(in the rows, 100 means zero)
Rotation paths and how fast each direction turns (degrees a step):
Each turn is a multiple of 5 degrees from 10 to 175, or 0.
Each row of a path follows its step; steps can be skipped.

step 1: |  82 |  98 |  73 | 109 |  99 |  84 |  99 | 116 |  80 | 121 | 125 | 104 |  87 | 112 | 119 | 101 | 138 | 114 | 139 | 101 | 113 | 108 | 100 |  98 |  89 |  83 | 108 | 103 |  84 |  90 |  89 | 129 |  84 |  97 |  93 |  92 |  98 | 104 | 111 |  83 | 111 |  85 | 135 | 112 |  97 |  67 | 107 | 103 |  91 | 113 | 112 | 107 |  92 |  88 |  57 |  92 | 104 | 118 | 110 |  99 |  59 |  84 |  76 | 110 |  78 |
step 4: |  83 |  91 |  93 |  90 | 112 |  84 | 133 | 123 |  97 |  95 | 104 | 151 |  91 | 120 | 112 |  94 | 121 | 106 | 102 |  93 |  88 | 103 | 129 | 111 |  82 |  99 | 123 |  93 |  92 | 123 | 107 | 114 |  79 |  97 |  82 | 106 | 100 | 120 | 114 | 131 |  92 |  57 | 117 | 104 |  96 | 102 |  90 | 105 | 124 |  95 |  75 |  65 | 118 |  80 | 103 |  77 | 118 |  93 | 123 | 103 |  87 | 102 | 103 | 116 | 102 |
step 5: |  89 |  93 |  80 |  83 |  96 | 101 |  56 | 100 |  76 | 113 | 118 | 130 |  99 | 129 |  79 | 121 | 100 | 117 | 123 |  81 | 106 | 105 |  94 |  99 | 134 |  86 | 105 | 124 | 103 |  90 |  95 |  96 |  91 | 104 |  93 | 125 | 120 |  62 | 119 |  93 |  81 | 101 | 133 | 105 |  79 |  85 | 101 |  95 | 111 | 101 |  89 | 108 | 118 |  96 |  85 | 108 | 106 |  97 |  91 | 120 |  61 |  81 | 114 | 120 | 101 |
step 6: |  78 | 124 |  75 |  93 | 129 |  93 | 123 | 108 |  98 | 102 |  85 | 112 | 114 | 111 |  93 | 110 | 119 |  92 | 105 | 101 | 113 | 102 | 140 |  95 |  83 |  89 |  86 | 132 |  78 |  97 |  89 | 104 | 108 |  89 |  95 |  87 | 120 | 118 |  67 | 116 |  79 |  82 | 124 | 120 |  80 |  98 |  88 | 122 | 109 |  89 |  99 |  92 |  94 | 115 | 118 |  75 | 102 |  90 |  67 |  87 |  61 |  86 |  90 |  85 |  93 |
step 9: |  89 |  85 | 101 | 119 | 100 |  99 |  82 | 114 |  99 | 108 | 111 | 125 |  92 | 112 | 100 | 124 | 149 | 101 | 117 |  84 | 106 | 125 | 110 | 109 | 127 |  67 | 100 | 104 |  69 | 111 |  84 | 102 |  87 | 144 |  97 |  94 | 101 | 107 | 101 |  92 |  81 |  73 | 120 | 104 | 104 |  99 |  97 | 134 | 119 |  96 | 118 | 125 | 121 | 113 |  93 |  96 |  80 | 105 |  96 | 106 |  78 | 109 | 112 |  98 |  70 |
step 16: |  86 |  91 |  99 |  90 | 103 | 120 | 111 |  99 |  78 |  99 |  90 | 122 |  84 | 116 | 119 | 115 | 128 | 104 | 128 | 108 |  93 | 125 | 129 |  83 | 116 |  97 |  62 |  69 | 108 | 108 |  86 | 118 | 105 |  93 | 104 | 113 |  96 |  90 | 100 |  82 |  90 | 105 | 115 | 112 |  98 |  82 |  94 |  87 | 105 |  84 |  97 |  86 |  87 |  75 | 117 | 106 |  85 | 132 | 133 | 107 |  49 | 109 | 108 | 127 | 101 |
step 17: |  75 | 113 | 111 |  97 | 110 |  97 | 116 |  92 | 104 | 113 | 130 | 124 | 114 | 128 |  93 |  76 | 108 | 115 | 113 |  82 |  94 | 124 | 134 |  97 | 136 |  70 | 100 | 119 | 114 |  76 |  83 |  88 |  82 | 111 |  84 | 108 |  95 | 104 |  96 | 120 |  95 |  58 | 105 |  80 | 109 | 101 | 123 | 104 | 115 |  58 | 102 | 119 |  96 | 109 | 102 | 101 |  97 |  80 |  96 | 100 |  88 | 107 |  99 |  96 |  72 |
step 19: |  69 |  85 |  93 |  95 | 111 |  85 | 104 |  92 |  93 | 102 | 104 | 114 | 102 | 104 | 105 |  63 | 125 | 115 | 108 |  67 |  73 | 129 | 100 |  94 | 105 | 110 |  92 |  96 |  99 |  77 |  93 | 122 | 109 |  76 | 108 | 118 | 101 | 131 |  97 | 127 | 109 |  81 |  96 |  91 |  86 |  80 |  87 |  99 |  67 | 102 |  91 |  95 | 120 | 109 | 107 |  87 |  96 |  74 | 110 | 100 |  42 |  86 | 119 | 102 |  95 |
step 25: |  76 | 115 |  84 |  99 | 142 |  93 | 120 | 119 | 113 | 105 | 128 | 110 | 123 |  98 |  79 |  84 |  74 | 124 | 119 |  58 | 105 |  93 | 139 |  90 | 103 |  96 |  90 | 109 | 103 | 112 | 100 |  93 |  83 | 103 | 107 | 122 | 128 |  97 |  98 | 127 |  91 |  99 | 107 | 121 |  85 |  83 | 102 | 104 | 121 |  96 | 111 | 100 | 117 |  97 | 110 | 108 |  76 |  78 |  66 |  97 |  86 |  99 | 113 |  92 |  82 |
Directions:
|  97 | 101 |  91 | 108 |  99 |  99 |  95 |  99 |  99 |  98 | 105 |  95 |  94 | 103 | 106 | 105 | 100 |  92 |  95 | 107 | 108 |  96 | 104 | 100 | 107 | 103 | 101 | 107 | 106 | 104 |  97 | 102 | 100 |  99 |  99 | 100 |  98 |  99 |  99 | 101 |  97 | 102 |  96 | 109 | 105 |  99 |  98 | 100 |  94 | 100 | 103 |  99 |  97 |  98 | 101 |  99 | 105 | 105 | 108 | 109 |  99 |  98 |  99 | 105 | 100 | | 175
| 102 | 100 | 103 | 100 | 102 | 105 |  96 |  96 | 101 |  98 |  99 | 100 | 100 | 105 |  97 |  99 |  99 |  99 |  97 | 102 |  88 | 104 | 106 | 103 | 105 | 101 | 110 | 105 | 100 |  99 | 100 | 105 | 104 | 100 |  97 | 104 | 102 | 104 | 106 | 109 | 105 |  91 |  92 | 101 | 105 | 106 | 100 | 107 | 101 | 108 | 104 | 102 |  97 | 106 | 102 | 100 | 102 | 101 |  98 | 100 |  98 |  97 | 104 |  94 |  99 | | 170
|  98 | 102 |  98 | 105 |  99 |  96 |  94 |  95 | 100 |  93 |  99 | 105 |  96 | 100 | 103 |  95 | 103 |  99 |  94 |  97 |  95 |  99 |  95 |  95 |  98 |  92 |  98 | 106 |  90 |  99 | 108 | 101 |  96 | 101 | 100 |  98 | 100 |  89 |  99 | 105 |  95 |  99 | 103 |  96 | 100 | 106 | 100 | 104 |  91 | 103 | 103 |  98 | 100 |  97 |  92 |  98 |  96 |  97 | 102 |  97 |  98 | 100 |  99 | 101 | 107 | | 80
| 104 | 107 | 107 | 105 |  94 |  99 |  92 | 105 |  99 | 102 | 101 |  98 | 105 | 104 | 101 | 111 | 102 | 102 |  99 |  99 |  95 |  94 |  97 |  97 | 103 | 102 |  99 | 102 |  98 | 104 |  92 | 104 | 103 |  99 |  95 | 101 | 102 | 101 | 108 |  99 | 103 | 108 | 103 |  93 | 100 | 100 |  96 | 100 | 101 |  99 | 101 | 102 | 102 |  99 |  94 | 107 |  99 | 104 | 103 |  93 |  95 | 104 |  95 | 101 |  98 | | 170
|  94 | 102 | 108 |  96 | 102 |  98 |  97 |  95 |  95 | 104 | 101 | 108 |  90 | 112 | 100 | 107 | 100 |  96 | 100 | 107 |  98 |  96 | 108 |  98 | 101 | 100 | 103 |  95 | 102 | 101 | 104 | 101 | 101 | 106 | 101 | 100 |  99 |  98 |  99 |  95 | 100 |  98 | 101 |  98 |  96 | 105 |  98 |  97 | 101 |  94 |  97 |  99 | 106 | 106 | 103 | 102 |  97 |  98 | 102 | 101 | 106 | 105 |  97 | 102 | 108 | | 60
|  99 |  99 |  94 |  96 | 107 |  98 |  98 | 100 |  91 | 100 | 105 | 102 |  98 |  98 | 100 | 100 | 104 |  93 | 102 | 101 | 103 |  98 |  96 | 100 |  96 | 106 | 106 | 100 | 107 | 101 |  97 | 106 |  99 |  87 |  94 |  93 | 100 |  97 | 103 | 108 |  96 |  98 | 104 |  95 | 102 | 100 | 107 |  96 | 104 |  99 |  98 | 102 | 103 | 104 |  96 |  99 | 100 |  97 |  97 |  95 |  96 | 105 | 107 |  98 | 104 | | 20
|  99 |  96 |  95 | 103 |  97 | 107 | 102 | 102 | 107 | 102 | 103 |  99 | 100 | 102 |  99 |  96 |  93 |  98 | 102 | 106 | 101 | 102 |  99 |  99 | 102 |  99 |  93 | 104 |  99 | 104 |  99 | 103 | 102 | 102 | 104 | 105 | 102 |  99 | 100 | 101 |  96 |  96 |  95 | 100 |  97 |  99 |  93 |  94 |  95 |  89 | 103 | 108 | 102 | 102 |  99 | 105 |  99 |  97 |  93 |  90 |  94 |  99 | 105 |  99 | 108 | | 130
